In the rows, 128 means zero.
The rows below come in pairs that one turn or mirror swaps. Which row does each named row swap with?
K33: [144 120 127 132 136 136 138 127 127 119  99 113 113 162 151 116 135 121
 103 139 100 126 143 148 114 148 110 135 142 118]
K488: [141 122  64 113 139 132 113 112 127 123 140  95 153 148 145 115 144 117
  71 125 125 125 126 166 112 143 124 131 136 112]
K897: [106 110  87 117 156 124 117 110 113 125 131 116 109 127 145 109 129 156
  81 121 112 146 114 134  96 140 107 116 128 134]
K253: [124 126  94 129 131 148 125 110 137 117 113 107 142 112 151 111 137 135
  82 132 143 169 117 168 121 141 116 121 126 121]
K730: [130 117 120 148 118 155 138 126 139 115 123 120 117 120 148 115 135 113
 118 135 114 142  99 130 105 133 141 126 126 118]
K987: [141 137  99 137 116 138 145 121 122 119 126 117 110 127 145  95 142 122
 101 120 123 114 115 145 108 124 156 119 109 116]
K855: [131 129 128 124 132 143 124 114 129 125 123 127 115 116 136 119 147 134
  64 114 102 133 101 158 102 153 133 135 105 119]
K93: [123 124 108 137 139 132 101 126 123 121 128 104 100 172 141 111 131 124
 100 132 116 151 134 151 135 104 123 135 128 115]
K468: [134 120  83 124 144 157 110 126 133 117 135 104 145 115 152 120 155 133
  91 130 139 106 134 148 124 118 108 122 120 126]
K309: [137 129  95 113 139 145 116 126 128 121 113 117 140 160 147 124 104 140
 122 119 102 126 114 176 105 138 109 134 127 117]
K535: [132 112  84 120 114 140 110 110 122 106 125 113 103 121 167  98 122 128
 106 131 155 131 116 164 102 130 115 134 129  87]
K853: [126 130 114 128 140 147  98 106 123 126  91 114 114 149 151 129 157 120
  97 142 115 116 117 149 120 147 136 152 109 136]
K943: [118 118  97 139 137 148  84 103 129 128 110  98 120 110 141 106 143 120
  82 122 137 142 108 158 119 154 105 154 151 128]
K993: [134 134  82 137 142 130 111 113 134 128 139 126 135 163 140 114 100 121
  72 130 128 152 133 147 104 141 118 116 130 128]
K603: [128 116  96 122 132 151  74 114 125 121 136 119 115 117 147 125 132 129
  82 124 146 153 114 137 118 148 118 142 144  87]
K691: [130 115 123 139 130 144 120 103 123 114 137 120  97 138 134 113 155 150
  86 102 112 148 108 154 100 133 112 144 132 136]
K953: [120 132 105 114 149 162  84  93 122 121 129 121 117 140 159 121 136 135
  87 133 115 140 101 151 110 154 112 129 166 123]
K787: [130 122 136 112 137 132 116 111 128 121 117 117  85 163 139 106 116 130
  88 116 109 149 128 132 114 138 111 134 128 116]
K204: [136 126  62 135 138 140 114 118 133 128 105 116 120 141 150 108 162 125
  76 123 110 145  94 143 121 123 137 126 134 116]
K733: [135 118  94 117 138 140 116 103 121 116 110 106  97 151 154 106 144 118
 123 124 114 104  99 120 111 150 103 134 136 116]
K380: [117 119  96 133 135 131 114 114 128 113 118 100 130 152 142 111 104 134
  73 125 111 136 151 171  96 148 128 125 123 117]
K479: [155 153 107 132 133 151 129 124 128 122 137 114 104 140 150 124 148 111
 101 133 103 128 139 157 112 144 149 135 140 137]
K845: [130 111 121 143 131 152 112 121 155 120 115 147 115 122 146 133 150 140
  90 111 122 131 111 151 125 138 113 127 113 112]
K522: [140 135  97 119 143 132 106 122 121 112 117 146 126 109 151 108 152 100
  82 136 122 104 109 139 131 123 133 137 129 111]
K967: [123 131  94 115 141 112 125  92 108 114 133 129 134 129 141 112 115 139
  92 128 129 131 102 143 107 118 104 119 108 119]
K653: [132 122  93 120 140 137 112 117 131 126 133 131 121 130 152 120 112 127
 139 111 134 168 107 146 110 143 127 139 128 111]
K391: [141 124 120 118 142 134 126 108 127 119 135 111 139 153 149 111 125 129
 114 123 105 101  98 161 133 155 119 125 141 115]
K524: [129 125  75 127 144 149  96 117 131 127 113 134  83 144 153 112 103 132
  90 113 129 108 116 162 116 130 124 137 125 116]
K873: [137 130 121 123 127 148 102 114 129 111 133 112 118 127 155 104 147 128
  99 128 113 120  77 135 129 128 145 148 124 137]
K36: [138 122 146 124 141 137 108 120 127 120 135 130 101 152 143 116 137 129
  98 124 100 156 140 140 116 136 118 139 125 120]
K949: [138 135  82 132 135 140 100  83 128 131 148 123 120 134 152 132 122 123
  92 107 128 159 129 159 105 144  97 141 133 122]
K690: [120 123  86 128 139 140  97 120 127 116 126  97 136  98 143 111 122 125
  83 133 120 165  92 154 104 148 117 125 123 109]
K177: [118 120 107 111 141 114 112 113  97 133 137 117 113 139 164 125 142 126
  85 146 144 128 118 142 115 125 125 118 111 102]
K519: [143 133  75 120 152 131  93 132 132 109 111 109 128 125 147 108 122 110
  81 121 116 116 143 160 105 154 106 133 147 100]
K811: [118 126 128 124 143 138 117 120 121 117 147 114 116 141 138 114 132 119
 101 130 126  89 136 154 121 133 151 129 127 115]
K502: [145 133 106 119 139 113 116 120 141 136 138  84 108 123 146 141 122  98
 101 133 127 139 112 156 118 132 124 131 147 110]
K747: [133 127  80 125 140 139 117 110 123 123 116 124 140 119 155 121 137 136
  75 128 115 177 103 133 115 120 110 136 135 112]
K448: [146 133 112 142 121 140 137 114 132 117 134 102 106 133 141 100 158 110
 111 130 120 112 109 163 117 123 149 132 126 120]
K403: [119 132  80 126 140 134 106 122 122 120 128 108  90 120 150 116 121 125
  90 128 134  83 120 137  98 143 126 120 133 118]
K118: [134 121 121 125 155 136 118 120 128 120 126 100 111 131 127  95 127 120
 103  96 108 101 122 145 135 140 122 136 139  99]
K974: [150 142  88 121 128 120 127 115 148 132 106 116 121 147 138 141 125 126
 101 140 138 123 134 176 104 137 115 131 128 109]
K669: [132 127  70 118 136 148 108 115 124 115 123 116 108 111 148 115 123 127
 101 117  89 119 153 126  93 133 125 137 131 113]
K824: [147 136  84 115 133 115 108 113 108 127 119  98 111 126 151 129 148 112
  88 144 139 138 128 150  93 136 126 138 130 148]
K881: [139 127  92 128 138 135 110 117 134 121 122 108  93  96 150 107 107 131
 113 124 106 115 145 130 109 138 130 130 113 118]
K471: [138 114 103 141 134 139 112 115 170 131 101  97 133 138 151 128 135 145
 108 119 112 125 110 162 107 130 120 137 132 136]
K325: [131 115 104 137 120 134 105 119 120  97 124 117 115 110 136  92 114 123
  99 114 155 133 105 144  88 142 126 136 141 112]
K579: [126 126  93 111 138 139  95 119 133 118 142 111 162 111 152 115 126 125
  83 130 101 115 142 154 100 134 128 136 140 113]
K243: [137 126  99 144 117 150 106 119 147 104 127 131 121 129 153 115 144 143
 106 130 153 132 119 149 100 137 143 130 127  88]
K235: [129 119  96 121 136 147  97 105 124 128 125  99 111 140 146 120 126 130
  84 126  76 145 103 151 142 127 100 142 123 119]
K591: [128 121 102 132 146 139 119 131 136 139 115 128 121 134 154 130 141 153
  83 146 104 131 115 123 110 124 140 112 112 120]
K443: [131 125 123 122 133 135  97 107 127 122 110 141 145 125 148 113 134 130
 135 135 124 119 122 139 109 163 124 133 133 119]
K607: [124 139 105 141 142 140 116 116 145 107  98 140 127 121 138 130 128 129
 114 126 153 136 101 150 112 134 117 138 121 109]
K247: [138 129 142 124 135 144 113 120 124 127 137 117 138 135 145 116 137 115
  84 128 161 122 102 149 106 146 121 130 143 115]
K644: [143 119 111 122 138 141 103 114 132 118 123 118 135 130 132 112 142 141
 122 122  96 124 107 123 111 100 128 139 142 119]
K139: [135 123 106 115 150 110 122 100 123 139 100 112 103 121 143 103 128 115
  87 129 108 142 109 150  90 140 120 115 134 142]
K133: [142 123  60 131 135 145 111 110 139 121 148 124  85 155 136 109 132 135
  90 116 112 129 113 136 111 133 120 141 141 122]
K661: [143 144  99 125 110 134 113 116 115  94 142 137 107 144 148 107 153 113
 100 143 124 133 110 149 100 122 138 145 119 119]
K913: [146 121  80 116 136 133 119 122 124 129 133 137 109 112 140 118 150 121
 108 124 109 161 145 162 114 160 123 141 128 114]
K774: [126 117  95 134 133 174 123 105 146 116 140 110 126 146 147 108 142 149
  97 106 107 135 144 167 115 144 120 137 133 103]
K600: [137 116 108 124 137 134 109 116 129 124 130  99 141 187 143 112 126 127
 101 123 129 144 120 156 104 152 109 126 131 121]
K427: [137 130  73 105 132 155 100 124 124 126 111 104 118 139 153 119 116  94
  96 144 124 105 127 147 125 142 116 142 137  99]
K281: [122 120  77 113 141 139  90 108 129 122 137 106  98 120 139 120 124 127
 119 133 111 151 146 136 107 121 137 132 148 117]
K517: [150 121 109 126 126 159 141 105 122 118 137  91 106 135 148  92 138 112
 103 119 116 105 122 147 114 143 131 132 131 140]
K150: [106 122 109 124 152 131  89 115 133 117 116 115 126 104 160 126 106 120
  85 130 136 133 108 154 124 141 103 147 136 107]
K582: [131 127  62 127 132 142 112 118 126 124 124 126 145 116 137 108 123 127
  86 120 101 116 118 175 107 143 103 137 139 126]
K740: [122 122 104 116 150 121 114 112 110 138  99  91 109 116 141 112 130 117
  79 145 134 142  99 138 104 137 122 130 137 137]
K850: [129 118 146 129 140 149 120 105 129 129 123 130 101 124 148 116 137 135
  77 128 115 149 141 135 109 127 129 115 137 117]
K546: [147 139  97 111 126 156  96 124 136 113 129 115 131 135 158 114 104 104
 100 115 126 120 137 156 107 149 109 127 160 107]
K310: [130 117 137 114 134 142 124 117 127 120 132 101 100 123 138 116 156 116
 118 132 122 161 128 144 119 117 112 129 137 117]
K463: [126 125 118 124 136 139  98 108 127 123 109 127 121 154 136 112 161 130
  89 122  91 114 143 147 133 121 112 128 128 117]
K350: [138 128 103  97 130 136  86 124 114 113 127 109 120 143 151 122 126 117
  98 145 113 122 122 115 127 139 106 138 120  92]
K628: [138 119  86 104 143 135 110 116 133 136 142 118 124 117 150 110 120 121
  97 146 158 122 127 179 119 125 132 136 138 107]

K281 swaps with K824
K967 swaps with K524
K243 swaps with K600
K691 swaps with K811
K177 swaps with K133
K519 swaps with K690
K427 swaps with K747
K987 swaps with K787
K139 swaps with K881
K644 swaps with K853
K517 swaps with K850
K235 swaps with K522

